128 stands for zero in the data rows.
Here are some points, one per row:
[140 151 143 161 178 213 105 174 143  62 144  91 106   0  98 175  83  59
 175 138 174 150 147 129 110 146 157  69  50 162 108 186 104 156 162 109
 248 144  33 154 167 173 122 150  85  83  61 185 126 117]
[169  80 126  56 102  60  50  60 138  80 107 124 159 179 165 135 138 177
  67 255  48  40 137 110 158 176 160 147 159 150 105 103  43 100 103 169
   0 153 160 129 217  73 157  91 234 110 116 112 165 110]
[194  78 137 103 110 115 138 234 221 104 113 144 153 136  87 138 142 255
 174 119 154 109 115 103 130 193 127 135  73 116 100  72  90  72 111  94
  60 120 224  79 191 120 144 157 131  84  66 139 101 144]
[120 122 131 182  70 140  79 208  96 150 131  65 137 104 132 193 108  93
 145  97 116 173  80 133 132  59 164 174 106 224 118 132 147  46 151 146
 102 136  97 110  77 124  77 114 161 175 154 166 185 173]
[131 167  85 143 179 115 207 118 110  51 124 169 116 124 118 158 137 106
 105 103  82 199 121  59 127  76 169 118  60 104 151 174 152 115 215  89
 169 152 111 101 187 146 197 158 106  63  63 104 124 231]
[ 71 143  94 157 111  62 122 113  80  81 172  66  92  77 205 161 114  45
 176 207  23 124  89 179 108  66 164  77 168 174 106 144 142  64 158 126
 139  93 117 134  42 179 110  56 139 181 220  89 157  88]
[158 135 113 121 162 167 134 183 155 113  96 116 231 164 119 119  56 163
 167 139 198 144 137 113 126 185  87 152  70 146 216 133 138 156 162 111
  76 194  71  87 206 120 129 124 112 116 139 211 120 179]
[ 88 110  80 130  85 144  98 159 193 103 133 109 145 109 103 113 163 127
 153 141 112 145 131 176 130 167 164  69  90  55 110  66 140  88  97 134
 166 105 190 128 120 158 104 163 135 168 194 109 155 110]
[144 178 155 142 162 117 113 136  66 124 100 149 141 118 140 199  59 130
  94  82 157 205 131  97 111  73 199 171 105 114 135 157 132 139 177  94
 128 157 116 143 151  83 135 126  91  77  76  94 103 136]
[ 72 169 120 185 122  87  91 122  90 199  90  96 145 103 134 147 135 153
  79 144  62 154 131 177 158 113  93 130 194 116 105 100  41  76 128 157
 161  51  92 153 114 169 165 191 154 165 223 107 155 116]
[189 133  83  71 124 125  41  63 148  83 106 160 153 154 150 175 111 134
  95 158 100  67 104  95  38 135 167 103 108 207 117 107  66 107 216 125
  69 173 195 141 186 103 184 153 190  93 132 173 181 159]
[144  93 119 127  47  94  71  75 114 211 156 112 154 121 147 182 123 223
 147 155 129  79 168 149 149 159 107 132 153 219 141  71 118 119  40 155
  29 126 176 175 185  88 155  62 214 105 227 175 221 159]
[154 172 104 187  94 131  87 179  68 232  59  86 141 112 142 138 118  94
 176 104 136 151 106 174 126 101 159  78 170 143 125 102  92   0  95 130
 168  64  99 174 109 109 142 164 194 185 173 103 145 129]
[132 161 145 104 134 135 123 109  96 119 142 147 143 115 149 109  98 209
 200 150 203 139 144 123 129 177  84 100  46 149  96 121 123  81  98 133
 142 160  16 123 128 120 152 141 161  88  93 122  63 130]
[139 158 150 120 131  80 107 189 153 156 231  96 116 116 150 178 134 103
 187 189 140 163 170 184 117  85 127 105 134 177 100 135 193 127 120 130
 112  99  97 175  18 190 103 142 136 160 215 164 182 167]
[122 124  97  86 120  95 209  92 213 145 149 185 136 134  65  97  93 194
 106 110 117  82 145  96 125 178  92 138  70  74 200  80 190 179 126 138
 110 171 104  97 157 136 157 124  98  69  78 103  79 155]
[ 89 168  63 117 100 124 105 114 133 116 132 141 142 135  90 163  51 122
 138 117 119 151 165  93 130 118 122 167 116 127 186 141 140 154 180 136
 170 141 120 104  79 102 143 134 153  84 144 108 113 111]
[ 93 142 190 110 153 125 143  85 109 105 174 123  70 164 146  23 164  85
 158 130 146 104 121 210 136 117 174  96 159 114  90 136 160 118 108  79
 158 107 175 123  80 180  26  67 121 216 172  55  85  91]
[119 162  75 195 255 150 255 141  88 132 104 116 139  24 126 137 146  51
 103  93 106 195 113 132  93  92 122 139 193 123 179 185  78 136 142  65
 199 184 114 103 147  83 177 154 140 100 173 161 112 150]
[182 112 202 119 121 196 103 190 121  86  81  95 160 174 137  38 123 162
 140 123 158 128  69  92 111 138 106 150  42 134 162 143 136 156 129 101
  56 136 116 106 137  75 138 103  87 141 114 125 115 101]
[131 125 104 124 142 120 136 109 130 145 176 146 129 106 133  87 140 161
 110 161 109 169 142 141 142 185  67 109  94  95 106 128 158 133 143 150
 108 130 110  86  67 114 158 137 136 104  82 110 111 153]
[121  96  71 156  67  62  42  16 142 167 120  96 198 196 230 159 120 111
  35 167 130  54 171 141 179  99 111 153 212 179  77  42  80  78  65 170
   9 113 217 222 139 159 158 104 246  93 164 147 173 103]
[ 91 193 115 171 147 135 183 137  91 151 102  97 119 104  90  94 123  71
 121  17 156 189 156 150 137  50  70 204 177  27 167 221 109 119 155 129
 187 200 118 117 155 127 180 113 127 137 116 158 134 155]
[175 130 136  72 193 175 150 161 100 111 122 191 166 137  74  97  99 218
 143 117 180 136 114 108 160 158  85 141  59 121 196 124 150 155 132 138
  95 178  73  67 138  98 138 110  68  91  89 139  75 154]
[ 98 139  94 133 133 108 187  70 133 131 155 142 103 125  95 138 113 231
 101 111 156 125 160  65 106 142 100 138 123 145 221 117 188 213 108 135
 165 174 163 187 141 156 157 103 113  77 187 110 102 181]
[156 158 157 115 123 143 172 142 138 166 114 134 113 139  90  91 164 116
  95  56 192 163 143 136 105  96  38 182 148 102 154 141  79 145 100 119
 155 189  76  99 208  76 141 200 155 114  66 187 118 115]
[135  79  99 160  86  77 123 104 163 150 125 105  62 141 117 167 176 115
 116 136  88  47 174 143 105 151 175  91 158 129 132 138 134 136 120  74
  88  65 224 102 123 150  71 149 125 144 203 145 150 121]
[102  83 172 136 110 142 115  88 133  94 160 152  62 165 133   0 167 145
  88 134 130  98 155 120 143 169 231 102 132 136  90 100 147 125 128 172
 128  43 179  97 102 141  27  45  53 196  19 125 126 100]
[175 102  93  94 114 132 148  70 161 123  95 139 109 137  38 138  95 147
 180 128 101 100 126 120 118 119  88 176 147  90 185 134 147 175  98 141
 119 132 164 110 126 154 163 130  36 108 108 100 130 112]
[150 154 129 177 117  64 106 150 149 101 255 105  58   5 144 229  33  79
 130 197 160 144 138  50 167  45 144 108 116 197 107 177 216  49 139  73
 159  85 115 184  85 241 112  99 131 132 112 109 205 136]
[140 125 119 204 127 119 135  84 195  68 174 177 122 116 175 133 132 133
  95 137 160 197 136 108  81 131  97 130 147 124 146 154 125 150 146  98
 178  86 127 153  81 117 216 146  90 143  37 119  85  83]
[113 113 183 160  98  97 144  77 119 141 114 127 108 159 161 103 163 145
   0 106 148  80 103 168 131 127 179 112 193  75 117  73 127 169 108 132
 157 132 164 119  91 112 135  67 111  39  93 106 101 110]
[109 146 128 103 140 144 143 175  95 164 134  69 171 120 138 174 180 135
 114  96  75 133  68  97 165 120 126 167 192 151 104 166 129 131 101 152
 143 116 112  89 102  88  11 126 127 121 157 113 133 114]
[ 48 134 178  66 136 121 139  74 107 255 229 106  61 128 167 119 117  85
 115 127 171  72 113 203 138 115 182 146 124  80  68 166 164 116 124 134
 150  45 142  77  49 173  63 150  76 153 114 124  78  67]
[ 85 115 147  75 143 160 157 125 126 187 109 187  95 192  85  16 207 111
 181 152 135 131 126 148 119 186 157 168 136  45 187 114 224 154 102 168
 144  46 157 120 111 134  67  99  52 163 117  99 121  86]
[145 151 140 109  96  66  30  84 119 162 123 133 122 180 219 116 173 223
  79 186 111  44 116 157 146 127 129 151 118 130  75  70  57 100 137 150
  19 129 180 211 107 105 191 169 205  93 121 174 170 133]
[162  27 109  30  67 194 142 123 147  66 114 175 154 168 108  98 166 136
 158 136  53 123 123 109  77 168 105 122 102 119 156  88 117 125 121 151
 110 130  96  79 206 119 124 255 128  80 160 147 109 136]
[154 221 155 171  49 149 105 180 161 194  78 112 147 156 139 121 144 121
 125 146 186 190 139 183 118 120 119 151 151 127  74 115  81  78  98 130
  18  44  93 199  91 121 144 110 151 192 198 132 149  96]
[120 114 138 133 154 145 190  67 133 171 101 147  92 108 111 104 111 125
 180  18 186 102 140 172 119  96 126 130 133  66 144 159 135 166 116 134
 167 146 136 121 123 121 153  90  92 176  73 156  73  86]
[ 76  44 129 147  85 115 101 100 126  86 107 131  57 116 101  82 173 106
 109 152 102  99 122 171 118 133 179  81 149  79  76 101 123  87 156  98
 114  95 199 140 170 177  20 141 119 185 129  59 129 118]
[188 130 105  58 129 142 121 134  78  76 125 225 141 117 117 116 112 188
 125 129 119 112 108  78 117 199 121 136 119 144 110  96 157 111 172 130
 104 235 105 158 135 105  93 180 155  84  86 117 108 142]
[ 83 135 150 129  96 129 145 156  68 174 119  95 118 110 142 155 137  51
 178 148  37 152  45 126 186 147 137 131 186 135  41 113 169 166 123 185
 180 155 128  96 102 125  93 115 148 156 197  80 121 135]
[ 56  79 168 128 200 140  93 184 118 161  92 116  87 127  90 125 126 142
 145 115  22  97 143 100 168 127 108  13 135 146 143 149 106 255 106 119
 143 101 127 133 129 149  85 114 139 207 217 105 171 125]
[187 137 190 107 182 181 151 152 122 118 104  98 164 255 167 128 148 126
 156 105 174  95 144  94 178 131  64 187 141 118 189 113 127 240 124 129
 138 161 103  94 144  65 190 105  49 105  65 148  75 131]
[101 126 147 174 104 230 134 195 150  29  98  96 127  49  38 150 132  70
 147  76 159 149 178  91 139 118 152  43 116 123 109 188 112 114 210 185
 213 137  63 123 159 111 109 136  80 185  91 143 103 143]
[ 81 136 148  59 173 104 108 200 131 153 150 120 163  98 131 129 121  57
 119 105 128 155  64 189 171  86 139 167  67 182 104 147 144 104 127  88
 138 134 129 101  90  96  62 147 231  54 208 101 155 138]
[162  94 103 168  91 115 168  65 136 155 149 155 112 148 132  89 159 137
 178 117 141 101 137 127  92 138 105 118 174  41 145 140 144 171  31 140
 165 141 163 103 121 123 196 129 100 158  89 151  97 119]
[171 135 112 150 175 115 169 130  98  63  99 130 159 166 160 125  53  69
 106  92 175 138 103  73 120 150  53 195 133 183 154 165 105 128 123 126
 106 197  79 156 175 135 187  72 109  93  26 150 142 136]
[109  94 143 149 186 171 143 177 168  46  82 175 173 176 145 227 192   9
 200 149 108 175 162  79  82  83 142  70 126 157  47 145  95 108 136  98
 216  69 103 189 106 149 112 153  81 227 115 111 140  88]
There is one direction along which these points spread out most. Take the direction at right angles to it along which they spread out most. Then take the direction at right angles to both along which they spread out most. Go by this last direction. Where along it does each point below lie, from 0 to 99? The average is 50, and the first point in the table lies past the average. One standard deviation of the points above along it is 16.
[ 89 168  63 117 100 124 105 114 133 116 132 141 142 135  90 163  51 122
 138 117 119 151 165  93 130 118 122 167 116 127 186 141 140 154 180 136
 170 141 120 104  79 102 143 134 153  84 144 108 113 111] 59
[120 122 131 182  70 140  79 208  96 150 131  65 137 104 132 193 108  93
 145  97 116 173  80 133 132  59 164 174 106 224 118 132 147  46 151 146
 102 136  97 110  77 124  77 114 161 175 154 166 185 173] 74
[ 48 134 178  66 136 121 139  74 107 255 229 106  61 128 167 119 117  85
 115 127 171  72 113 203 138 115 182 146 124  80  68 166 164 116 124 134
 150  45 142  77  49 173  63 150  76 153 114 124  78  67] 22
[121  96  71 156  67  62  42  16 142 167 120  96 198 196 230 159 120 111
  35 167 130  54 171 141 179  99 111 153 212 179  77  42  80  78  65 170
   9 113 217 222 139 159 158 104 246  93 164 147 173 103] 62
[135  79  99 160  86  77 123 104 163 150 125 105  62 141 117 167 176 115
 116 136  88  47 174 143 105 151 175  91 158 129 132 138 134 136 120  74
  88  65 224 102 123 150  71 149 125 144 203 145 150 121] 37
[194  78 137 103 110 115 138 234 221 104 113 144 153 136  87 138 142 255
 174 119 154 109 115 103 130 193 127 135  73 116 100  72  90  72 111  94
  60 120 224  79 191 120 144 157 131  84  66 139 101 144] 47
[154 172 104 187  94 131  87 179  68 232  59  86 141 112 142 138 118  94
 176 104 136 151 106 174 126 101 159  78 170 143 125 102  92   0  95 130
 168  64  99 174 109 109 142 164 194 185 173 103 145 129] 65
[ 98 139  94 133 133 108 187  70 133 131 155 142 103 125  95 138 113 231
 101 111 156 125 160  65 106 142 100 138 123 145 221 117 188 213 108 135
 165 174 163 187 141 156 157 103 113  77 187 110 102 181] 47
[131 167  85 143 179 115 207 118 110  51 124 169 116 124 118 158 137 106
 105 103  82 199 121  59 127  76 169 118  60 104 151 174 152 115 215  89
 169 152 111 101 187 146 197 158 106  63  63 104 124 231] 65
[ 88 110  80 130  85 144  98 159 193 103 133 109 145 109 103 113 163 127
 153 141 112 145 131 176 130 167 164  69  90  55 110  66 140  88  97 134
 166 105 190 128 120 158 104 163 135 168 194 109 155 110] 39
[ 72 169 120 185 122  87  91 122  90 199  90  96 145 103 134 147 135 153
  79 144  62 154 131 177 158 113  93 130 194 116 105 100  41  76 128 157
 161  51  92 153 114 169 165 191 154 165 223 107 155 116] 60
[120 114 138 133 154 145 190  67 133 171 101 147  92 108 111 104 111 125
 180  18 186 102 140 172 119  96 126 130 133  66 144 159 135 166 116 134
 167 146 136 121 123 121 153  90  92 176  73 156  73  86] 32
[182 112 202 119 121 196 103 190 121  86  81  95 160 174 137  38 123 162
 140 123 158 128  69  92 111 138 106 150  42 134 162 143 136 156 129 101
  56 136 116 106 137  75 138 103  87 141 114 125 115 101] 45
